50 stands for zero in the data rows.
Here are some numbered points:
tensor([45, 37, 63, 44, 79, 46, 79, 31, 56, 71, 37, 47, 51, 36, 46, 44,
        29, 45, 79, 73, 60, 66, 54]) 0
tensor([58, 60, 37, 54, 48, 60, 19, 50, 46, 39, 45, 59, 47, 35, 43, 71,
        50, 59, 30, 25, 37, 44, 40]) 1
tensor([59, 51, 38, 52, 50, 60, 46, 64, 60, 45, 26, 53, 60, 46, 32, 52,
        30, 35, 38, 33, 46, 46, 56]) 2
tensor([55, 54, 50, 40, 53, 52, 53, 50, 50, 48, 63, 51, 64, 36, 38, 42,
        71, 66, 37, 48, 52, 40, 28]) 3
tensor([33, 57, 58, 24, 49, 72, 35, 54, 65, 30, 78, 67, 53, 36, 33, 39,
        54, 51, 38, 25, 48, 40, 62]) 4
tensor([31, 52, 45, 62, 47, 40, 54, 45, 53, 33, 46, 52, 38, 74, 52, 67,
        57, 31, 62, 50, 27, 51, 65]) 5
tensor([60, 53, 44, 59, 36, 32, 43, 56, 54, 43, 33, 41, 51, 68, 55, 69,
        54, 30, 59, 46, 34, 57, 57]) 6
tensor([93, 57, 66, 45, 33, 60, 69, 34,  0, 38, 61, 40, 41, 67, 84, 39,
        86, 52, 88, 87, 88, 66, 28]) 7
tensor([26, 30, 72, 43, 61, 40, 71, 39, 37, 69, 54, 48, 49, 40, 51, 36,
        46, 52, 56, 54, 61, 47, 37]) 8
tensor([70, 50, 70, 38, 20, 76, 67, 29, 13, 45, 62, 46, 47, 52, 56, 20,
        80, 73, 69, 61, 68, 26, 37]) 9
tensor([43, 55, 56, 58, 43, 53, 32, 69, 68, 42, 55, 58, 49, 31, 41, 47,
        51, 59, 41, 26, 58, 16, 49]) 10
tensor([75, 63, 52, 54, 45, 54, 57, 43, 50, 40, 53, 52, 33, 56, 61, 36,
        53, 33, 59, 56, 43, 43, 57]) 11
tensor([90, 54, 66, 34, 40, 69, 61, 28,  0, 55, 64, 47, 42, 63, 65, 32,
        68, 72, 82, 89, 85, 69, 19]) 12
tensor([83, 56, 38, 54, 41, 46, 35, 47, 44, 39, 59, 57, 70, 51, 51, 54,
        68, 30, 50, 56, 47, 46, 53]) 13
New points follow, each followed by the numbers of its three nearest points above, looking only along the 3 directions in which the numbered points spread most, smallest number first.
tensor([11, 58, 46, 36, 68, 31, 61, 41, 72, 62, 52, 50, 46, 43, 34, 55,
        12, 66, 49, 37, 39, 30, 50]) 2 8 10
tensor([46, 55, 50, 49, 63, 39, 57, 56, 47, 54, 42, 39, 49, 44, 55, 69,
        43, 46, 60, 46, 74, 44, 54]) 2 5 11
tensor([51, 48, 57, 59, 58, 52, 47, 44, 38, 64, 47, 55, 44, 67, 59, 41,
        56, 54, 55, 62, 66, 61, 45]) 3 8 11
tensor([62, 37, 50, 52, 33, 38, 43, 49, 34, 32, 33, 61, 59, 64, 56, 40,
        63, 47, 60, 60, 60, 65, 52]) 6 11 13
tensor([60, 44, 35, 50, 56, 46, 42, 58, 49, 56, 45, 49, 56, 73, 62, 65,
        42, 40, 55, 46, 32, 70, 60]) 5 6 11
tensor([87, 41, 60, 48, 23, 65, 57, 13,  4, 53, 48, 42, 52, 48, 72, 20,
        75, 65, 81, 91, 82, 66, 28]) 7 9 12
tensor([53, 49, 54, 58, 38, 69, 47, 41, 58, 51, 39, 46, 48, 53, 60, 65,
        51, 49, 51, 42, 39, 46, 42]) 2 11 13
tensor([46, 50, 75, 63, 51, 54, 28, 65, 58, 73, 52, 56, 55, 62, 49, 53,
        50, 50, 42, 32, 43, 53, 65]) 1 2 10
tensor([56, 47, 48, 56, 50, 52, 53, 57, 64, 49, 48, 51, 40, 56, 60, 61,
        33, 29, 44, 54, 37, 55, 63]) 2 5 6
tensor([16, 56, 47, 61, 63, 41, 57, 72, 70, 34, 58, 49, 57, 33, 43, 68,
        43, 53, 29, 32, 43, 45, 49]) 2 4 10
tensor([60, 43, 49, 49, 37, 34, 64, 53, 33, 49, 54, 63, 52, 46, 53, 37,
        50, 62, 48, 48, 50, 53, 44]) 3 11 13
tensor([32, 30, 78, 51, 78, 47, 73, 37, 36, 88, 48, 33, 27, 52, 56, 50,
        54, 54, 66, 76, 68, 53, 55]) 0 8 11
tensor([37, 54, 40, 47, 64, 35, 58, 70, 67, 43, 50, 46, 44, 35, 47, 58,
        29, 38, 45, 25, 48, 49, 60]) 2 5 10
tensor([33, 56, 26, 59, 58, 47, 40, 46, 89, 55, 33, 62, 47, 50, 44, 65,
        14, 27, 22, 39, 13, 51, 75]) 2 5 6
tensor([70, 53, 37, 26, 45, 65, 53, 49, 51, 46, 63, 48, 45, 35, 34, 52,
        48, 52, 44, 65, 46, 53, 49]) 3 11 13
tensor([27, 56, 52, 46, 53, 38, 39, 64, 79, 60, 59, 46, 44, 36, 35, 80,
        37, 44, 29, 35, 37, 37, 38]) 2 4 10
tensor([52, 53, 36, 57, 43, 49, 40, 47, 51, 48, 38, 67, 65, 65, 65, 49,
        45, 34, 52, 47, 38, 56, 70]) 2 5 6
tensor([30, 50, 52, 54, 55, 52, 51, 62, 61, 43, 70, 52, 63, 49, 33, 43,
        43, 52, 57, 53, 56, 36, 53]) 2 3 10
tensor([40, 39, 54, 66, 76, 36, 61, 36, 61, 72,  0, 42, 39, 67, 62, 72,
        15, 15, 61, 66, 31, 92, 88]) 0 5 6
tensor([69, 44, 37, 53, 25, 48, 46, 60, 37, 56, 40, 58, 61, 67, 68, 54,
        69, 35, 45, 75, 67, 69, 62]) 6 11 13
tensor([63, 49, 78, 45, 59, 55, 48, 47, 27, 53, 75, 37, 53, 42, 39, 37,
        74, 86, 49, 58, 77, 45, 35]) 3 8 9
tensor([55, 53, 47, 47, 20, 43, 32, 44, 43, 41, 46, 54, 52, 57, 60, 47,
        50, 45, 45, 48, 30, 51, 29]) 1 11 13
tensor([52, 63, 61, 42, 42, 61, 41, 61, 43, 40, 55, 34, 42, 38, 38, 52,
        59, 63, 42, 38, 62, 23, 50]) 3 4 10
tensor([57, 49, 33, 57, 28, 47, 34, 58, 60, 26, 57, 52, 55, 63, 44, 48,
        61, 30, 14, 21,  7, 52, 56]) 1 2 13
tensor([42, 41, 43, 41, 57, 37, 55, 46, 58, 59, 49, 54, 44, 28, 34, 59,
        33, 59, 38, 47, 31, 45, 47]) 2 4 10
tensor([21, 50, 48, 50, 57, 38, 48, 55, 57, 61, 50, 46, 39, 34, 50, 50,
        44, 49, 38, 41, 60, 44, 54]) 2 3 10
tensor([38, 39, 52, 64, 51, 35, 43, 72, 76, 46, 58, 54, 51, 52, 33, 57,
        37, 52, 32, 24, 30, 46, 52]) 1 2 10
tensor([72, 45, 51, 48, 39, 52, 38, 42, 21, 50, 57, 43, 52, 62, 48, 53,
        66, 53, 54, 46, 53, 51, 39]) 3 11 13
tensor([ 9, 46, 55, 59, 59, 52, 57, 59, 66, 51, 54, 53, 49, 41, 34, 52,
        32, 49, 40, 40, 38, 35, 49]) 2 4 10
tensor([67, 63, 65, 32, 38, 64, 52, 35, 30, 50, 66, 54, 46, 40, 54, 44,
        64, 63, 59, 65, 59, 60, 36]) 3 9 11
